128 stands for zero in the data rows.
Here are some points, one per row:
vec![160, 111, 096, 086, 144, 134, 111, 128, 114, 120, 177, 164, 158, 113, 105,
     132, 095, 215, 128, 157, 071, 169, 184, 171]
vec![126, 121, 166, 148, 133, 131, 114, 106, 177, 126, 135, 118, 048, 084, 109,
     058, 139, 138, 150, 110, 151, 149, 072, 155]
vec![133, 126, 124, 160, 111, 124, 138, 188, 094, 184, 097, 171, 152, 128, 163,
     108, 114, 088, 139, 058, 149, 105, 143, 164]
vec![149, 071, 121, 084, 127, 150, 104, 135, 125, 116, 146, 156, 034, 176, 158,
     156, 127, 179, 113, 157, 113, 141, 151, 155]
vec![079, 102, 123, 148, 134, 150, 152, 120, 131, 123, 147, 107, 144, 125, 160,
     138, 030, 095, 124, 105, 179, 062, 093, 173]
vec![174, 120, 151, 084, 100, 130, 066, 109, 096, 078, 136, 093, 141, 087, 149,
     166, 092, 119, 112, 117, 104, 139, 206, 149]
vec![167, 161, 119, 134, 146, 108, 146, 140, 080, 061, 138, 144, 156, 111, 143,
     156, 163, 126, 121, 101, 093, 184, 179, 116]
vec![146, 144, 129, 144, 118, 091, 113, 109, 087, 064, 172, 109, 182, 122, 120,
     133, 139, 107, 148, 118, 152, 176, 170, 125]
vec![176, 180, 134, 128, 103, 102, 153, 131, 124, 082, 113, 121, 164, 141, 156,
     137, 151, 072, 082, 183, 144, 096, 143, 124]
vec![168, 157, 098, 137, 180, 133, 114, 124, 148, 073, 121, 115, 099, 098, 153,
     132, 199, 172, 102, 112, 090, 071, 089, 140]
vec![141, 182, 172, 132, 134, 129, 095, 118, 138, 169, 147, 127, 199, 123, 060,
     128, 173, 157, 122, 072, 151, 086, 189, 086]
vec![122, 114, 135, 145, 161, 172, 164, 144, 112, 133, 143, 117, 125, 123, 080,
     152, 201, 181, 127, 152, 094, 127, 082, 096]
vec![112, 090, 197, 101, 110, 170, 117, 141, 221, 193, 135, 135, 060, 137, 063,
     079, 052, 153, 092, 090, 104, 182, 053, 136]
vec![167, 134, 146, 109, 124, 149, 123, 093, 142, 073, 157, 112, 153, 116, 125,
     129, 136, 143, 111, 153, 145, 141, 165, 088]
vec![152, 148, 104, 149, 166, 079, 113, 142, 089, 183, 109, 038, 188, 118, 064,
     159, 164, 115, 152, 136, 168, 160, 205, 166]
vec![049, 144, 116, 204, 164, 204, 138, 126, 155, 157, 154, 133, 147, 174, 101,
     100, 158, 128, 117, 101, 141, 109, 188, 117]
vec![127, 096, 144, 113, 138, 150, 116, 123, 159, 044, 108, 141, 117, 126, 108,
     091, 092, 098, 080, 081, 101, 155, 141, 112]
vec![095, 106, 129, 124, 133, 114, 141, 123, 072, 108, 127, 129, 134, 084, 136,
     134, 075, 117, 103, 109, 124, 117, 051, 129]
vec![086, 103, 147, 127, 122, 105, 135, 170, 137, 068, 160, 137, 168, 152, 133,
     131, 110, 117, 101, 150, 136, 168, 111, 107]
vec![177, 159, 114, 107, 100, 076, 111, 149, 094, 106, 097, 141, 114, 171, 182,
     137, 130, 129, 149, 153, 101, 143, 078, 153]
vec![147, 139, 095, 141, 158, 123, 079, 144, 172, 098, 146, 192, 113, 157, 114,
     150, 133, 159, 107, 126, 119, 165, 115, 152]
vec![162, 122, 141, 186, 104, 159, 115, 099, 107, 096, 118, 121, 120, 099, 114,
     091, 105, 150, 110, 148, 118, 123, 116, 084]
vec![087, 068, 135, 080, 139, 140, 111, 122, 084, 114, 156, 128, 178, 116, 114,
     168, 083, 120, 128, 195, 110, 148, 092, 111]
vec![143, 093, 140, 132, 191, 089, 152, 102, 126, 124, 096, 087, 081, 113, 151,
     113, 103, 175, 151, 143, 094, 100, 096, 152]
vec![147, 107, 149, 122, 118, 101, 154, 088, 165, 103, 176, 127, 138, 168, 090,
     157, 103, 088, 164, 178, 105, 156, 124, 100]
vec![144, 112, 119, 081, 118, 081, 128, 123, 147, 130, 113, 184, 155, 137, 161,
     114, 134, 137, 102, 136, 038, 135, 111, 113]
vec![064, 150, 119, 146, 167, 112, 153, 113, 069, 152, 117, 145, 157, 148, 124,
     149, 152, 070, 142, 143, 173, 069, 110, 105]
vec![172, 077, 203, 122, 203, 103, 088, 136, 199, 178, 106, 135, 128, 136, 062,
     164, 137, 098, 093, 132, 141, 118, 118, 145]
vec![131, 136, 121, 100, 126, 129, 101, 114, 097, 093, 120, 135, 127, 128, 102,
     135, 120, 170, 124, 152, 105, 090, 136, 145]
vec![059, 096, 147, 158, 156, 100, 148, 122, 073, 128, 108, 074, 107, 096, 105,
     159, 098, 074, 110, 185, 075, 063, 082, 099]
vec![190, 121, 088, 170, 103, 191, 164, 120, 106, 169, 133, 110, 145, 158, 178,
     115, 133, 185, 117, 119, 180, 173, 100, 176]
vec![135, 086, 155, 163, 145, 170, 119, 155, 111, 135, 093, 151, 129, 154, 178,
     077, 147, 112, 109, 100, 119, 119, 095, 115]
vec![143, 102, 064, 113, 125, 090, 154, 091, 118, 071, 168, 107, 126, 143, 113,
     169, 146, 160, 104, 147, 070, 160, 222, 157]
vec![050, 140, 133, 164, 139, 150, 150, 119, 121, 143, 092, 127, 105, 158, 143,
     062, 119, 132, 155, 122, 133, 085, 172, 145]
vec![129, 093, 151, 097, 154, 098, 151, 135, 142, 163, 095, 145, 107, 101, 085,
     184, 177, 133, 119, 129, 159, 157, 195, 180]
vec![143, 124, 146, 092, 120, 180, 151, 088, 161, 132, 120, 154, 183, 123, 091,
     107, 126, 139, 121, 140, 115, 097, 125, 150]
vec![107, 084, 094, 103, 151, 131, 140, 150, 125, 191, 123, 135, 096, 131, 136,
     041, 093, 128, 173, 118, 151, 059, 128, 134]
vec![087, 164, 148, 155, 199, 133, 133, 138, 148, 117, 144, 172, 144, 151, 052,
     100, 186, 112, 118, 116, 142, 149, 199, 109]
vec![127, 171, 133, 139, 108, 121, 148, 148, 177, 202, 117, 117, 092, 167, 139,
     139, 126, 141, 145, 099, 094, 135, 067, 124]
vec![081, 153, 082, 154, 139, 194, 096, 103, 194, 074, 198, 142, 071, 139, 115,
     149, 133, 150, 109, 130, 100, 216, 173, 135]
vec![134, 169, 126, 162, 136, 106, 083, 170, 142, 136, 144, 158, 066, 103, 169,
     093, 168, 141, 091, 090, 127, 136, 111, 100]
vec![134, 058, 111, 108, 147, 063, 083, 124, 111, 082, 153, 096, 177, 158, 148,
     155, 138, 119, 107, 172, 134, 138, 158, 132]
vec![129, 172, 131, 140, 099, 128, 117, 190, 070, 141, 155, 182, 098, 071, 136,
     130, 128, 139, 108, 099, 200, 115, 088, 069]
vec![146, 145, 118, 079, 111, 132, 100, 116, 170, 079, 159, 138, 114, 098, 122,
     131, 147, 124, 096, 159, 144, 172, 119, 120]
vec![138, 127, 121, 142, 156, 116, 133, 120, 145, 139, 095, 109, 092, 088, 172,
     094, 122, 157, 165, 108, 150, 139, 114, 175]
vec![132, 147, 107, 102, 102, 078, 149, 118, 148, 120, 117, 126, 151, 153, 197,
     130, 098, 130, 195, 131, 101, 103, 129, 116]
vec![082, 127, 134, 185, 113, 121, 184, 140, 031, 146, 106, 093, 082, 114, 151,
     189, 101, 088, 131, 159, 131, 128, 117, 070]
vec![047, 141, 093, 116, 067, 081, 097, 171, 132, 150, 123, 103, 135, 154, 134,
     055, 162, 116, 141, 138, 094, 112, 114, 163]
vec![108, 146, 106, 136, 148, 089, 108, 093, 133, 109, 139, 092, 141, 176, 157,
     095, 064, 102, 119, 124, 116, 108, 139, 119]
vec![105, 120, 127, 122, 098, 103, 112, 113, 124, 052, 131, 129, 155, 111, 120,
     199, 178, 124, 097, 165, 157, 130, 095, 095]
vec![165, 127, 146, 137, 188, 089, 128, 163, 085, 117, 046, 149, 161, 161, 203,
     045, 180, 136, 165, 101, 127, 109, 113, 102]
vec![124, 207, 151, 139, 124, 144, 143, 130, 125, 169, 093, 113, 164, 123, 108,
     144, 156, 184, 161, 130, 108, 064, 178, 106]
vec![102, 107, 186, 184, 108, 091, 167, 103, 103, 073, 156, 129, 127, 104, 108,
     135, 075, 079, 135, 134, 177, 125, 087, 119]
vec![109, 068, 139, 108, 083, 117, 097, 084, 144, 083, 110, 140, 100, 107, 108,
     111, 132, 116, 165, 187, 155, 176, 170, 140]
vec![150, 175, 117, 168, 153, 148, 135, 116, 110, 118, 123, 131, 055, 126, 161,
     070, 117, 121, 134, 122, 132, 146, 160, 066]
vec![087, 146, 093, 146, 113, 161, 131, 141, 101, 182, 151, 155, 179, 098, 144,
     163, 171, 108, 110, 096, 128, 152, 163, 138]
vec![135, 152, 062, 086, 107, 147, 136, 127, 151, 139, 129, 105, 130, 146, 106,
     119, 143, 123, 075, 143, 104, 088, 154, 180]
vec![161, 101, 101, 039, 156, 184, 078, 106, 187, 101, 137, 169, 097, 132, 098,
     130, 128, 113, 108, 073, 158, 123, 087, 128]
vec![126, 164, 085, 110, 114, 113, 080, 129, 130, 098, 144, 098, 137, 127, 179,
     120, 134, 120, 115, 101, 086, 129, 125, 149]
vec![114, 157, 068, 169, 080, 172, 153, 086, 036, 187, 115, 154, 098, 175, 188,
     102, 152, 067, 150, 096, 100, 118, 184, 150]
vec![151, 092, 148, 132, 121, 159, 138, 128, 133, 126, 118, 107, 158, 202, 146,
     109, 098, 089, 170, 094, 159, 075, 154, 074]
vec![109, 081, 113, 062, 152, 106, 089, 179, 132, 093, 133, 129, 095, 146, 123,
     126, 166, 157, 099, 104, 142, 086, 111, 135]
vec![148, 169, 102, 159, 161, 100, 123, 148, 063, 130, 116, 133, 079, 102, 189,
     124, 156, 133, 172, 133, 154, 138, 126, 093]
vec![142, 158, 130, 149, 121, 148, 085, 124, 095, 071, 094, 163, 134, 093, 090,
     102, 194, 168, 137, 087, 128, 074, 138, 139]
vec![160, 105, 178, 068, 164, 133, 066, 074, 200, 154, 118, 147, 092, 112, 096,
     149, 039, 149, 101, 137, 082, 115, 152, 131]
vec![050, 072, 140, 143, 101, 075, 060, 137, 186, 092, 121, 129, 106, 145, 099,
     069, 102, 162, 216, 149, 192, 159, 168, 137]
vec![120, 160, 128, 172, 099, 110, 138, 135, 110, 151, 119, 125, 112, 131, 136,
     103, 091, 056, 139, 086, 153, 110, 088, 126]
vec![165, 158, 121, 163, 106, 119, 124, 127, 086, 179, 124, 082, 119, 138, 163,
     089, 172, 084, 134, 112, 142, 082, 129, 114]
vec![122, 115, 113, 080, 052, 167, 177, 159, 136, 192, 149, 160, 084, 131, 132,
     092, 141, 147, 164, 073, 161, 158, 161, 120]
vec![096, 123, 132, 087, 149, 060, 167, 079, 126, 113, 129, 099, 151, 117, 130,
     162, 129, 142, 084, 187, 117, 147, 124, 102]
vec![084, 177, 132, 100, 059, 141, 112, 101, 130, 115, 146, 136, 110, 127, 141,
     101, 134, 092, 142, 113, 137, 191, 134, 129]
vec![169, 137, 139, 130, 125, 148, 174, 169, 190, 095, 160, 164, 120, 126, 095,
     144, 126, 105, 171, 164, 178, 174, 139, 205]
vec![085, 160, 142, 147, 096, 135, 129, 069, 081, 141, 149, 134, 133, 106, 150,
     155, 139, 142, 112, 078, 144, 135, 093, 148]
vec![105, 117, 064, 110, 117, 094, 127, 122, 131, 161, 134, 130, 179, 157, 154,
     159, 108, 187, 108, 162, 145, 131, 167, 088]
vec![101, 122, 125, 152, 115, 117, 153, 124, 194, 108, 101, 137, 193, 095, 159,
     126, 120, 154, 108, 178, 105, 069, 142, 096]
vec![169, 096, 085, 102, 149, 090, 164, 130, 178, 198, 120, 143, 104, 139, 109,
     077, 093, 172, 104, 168, 103, 130, 092, 134]
vec![161, 108, 163, 111, 144, 180, 160, 116, 108, 145, 122, 170, 164, 097, 185,
     190, 079, 109, 160, 163, 142, 149, 101, 139]
vec![146, 088, 127, 087, 125, 166, 165, 125, 135, 135, 190, 118, 148, 142, 082,
     212, 088, 107, 135, 107, 072, 140, 131, 116]
vec![113, 089, 119, 136, 156, 090, 170, 139, 096, 148, 135, 134, 116, 114, 141,
     211, 127, 098, 145, 138, 161, 122, 107, 162]
vec![157, 129, 136, 094, 124, 142, 123, 082, 163, 124, 105, 072, 115, 155, 097,
     097, 065, 130, 122, 080, 095, 088, 103, 127]
vec![166, 166, 119, 213, 121, 129, 193, 125, 119, 165, 098, 129, 157, 076, 131,
     087, 199, 114, 152, 145, 107, 134, 139, 090]
There is one direction along which these points spread out most. For each point below, how far along it does it lie, from 0 to 99? The average is 50, and the first point in the table lies past the average. One standard deviation of the points above along it is 16.
vec![092, 168, 059, 114, 120, 127, 145, 125, 128, 067, 104, 118, 101, 116, 143,
     122, 129, 186, 146, 155, 136, 169, 100, 156] 54
vec![143, 155, 138, 090, 128, 131, 111, 127, 123, 118, 049, 119, 127, 119, 079,
     138, 075, 118, 104, 146, 128, 149, 172, 146] 61
vec![127, 107, 155, 081, 106, 125, 149, 157, 115, 191, 131, 118, 108, 184, 131,
     116, 163, 133, 131, 150, 118, 157, 109, 143] 49
vec![141, 134, 137, 085, 132, 126, 148, 173, 166, 202, 092, 077, 170, 168, 103,
     208, 162, 044, 153, 127, 149, 184, 145, 155] 51
vec![083, 138, 184, 151, 152, 202, 118, 153, 119, 142, 151, 174, 135, 201, 094,
     116, 134, 161, 117, 108, 141, 107, 122, 126] 47
vec![153, 124, 184, 127, 122, 179, 147, 152, 131, 168, 144, 096, 095, 124, 110,
     100, 125, 156, 186, 111, 120, 154, 132, 135] 48
vec![162, 108, 130, 223, 116, 144, 122, 162, 125, 096, 094, 082, 108, 094, 127,
     165, 145, 146, 095, 131, 112, 171, 058, 116] 47
vec![128, 164, 138, 187, 104, 094, 141, 131, 055, 110, 124, 148, 147, 094, 098,
     159, 074, 061, 166, 127, 181, 121, 123, 063] 29
vec![132, 169, 160, 151, 119, 116, 135, 162, 177, 170, 152, 102, 157, 135, 093,
     161, 153, 086, 121, 076, 102, 051, 150, 129] 41
vec![117, 162, 125, 135, 113, 141, 102, 165, 192, 144, 185, 072, 174, 114, 061,
     163, 140, 117, 142, 117, 135, 063, 150, 083] 53
vec![138, 097, 163, 127, 119, 154, 137, 134, 138, 176, 127, 093, 085, 129, 130,
     106, 134, 150, 069, 134, 097, 162, 012, 127] 54
vec![139, 094, 095, 109, 157, 129, 120, 139, 108, 173, 112, 164, 179, 070, 186,
     182, 143, 144, 177, 153, 197, 137, 088, 181] 44
vec![157, 091, 168, 088, 096, 157, 136, 124, 177, 108, 119, 123, 138, 104, 140,
     138, 114, 134, 126, 157, 109, 126, 166, 134] 68
vec![145, 163, 114, 131, 107, 150, 094, 098, 100, 164, 115, 171, 116, 101, 175,
     095, 117, 134, 106, 107, 140, 097, 056, 133] 35
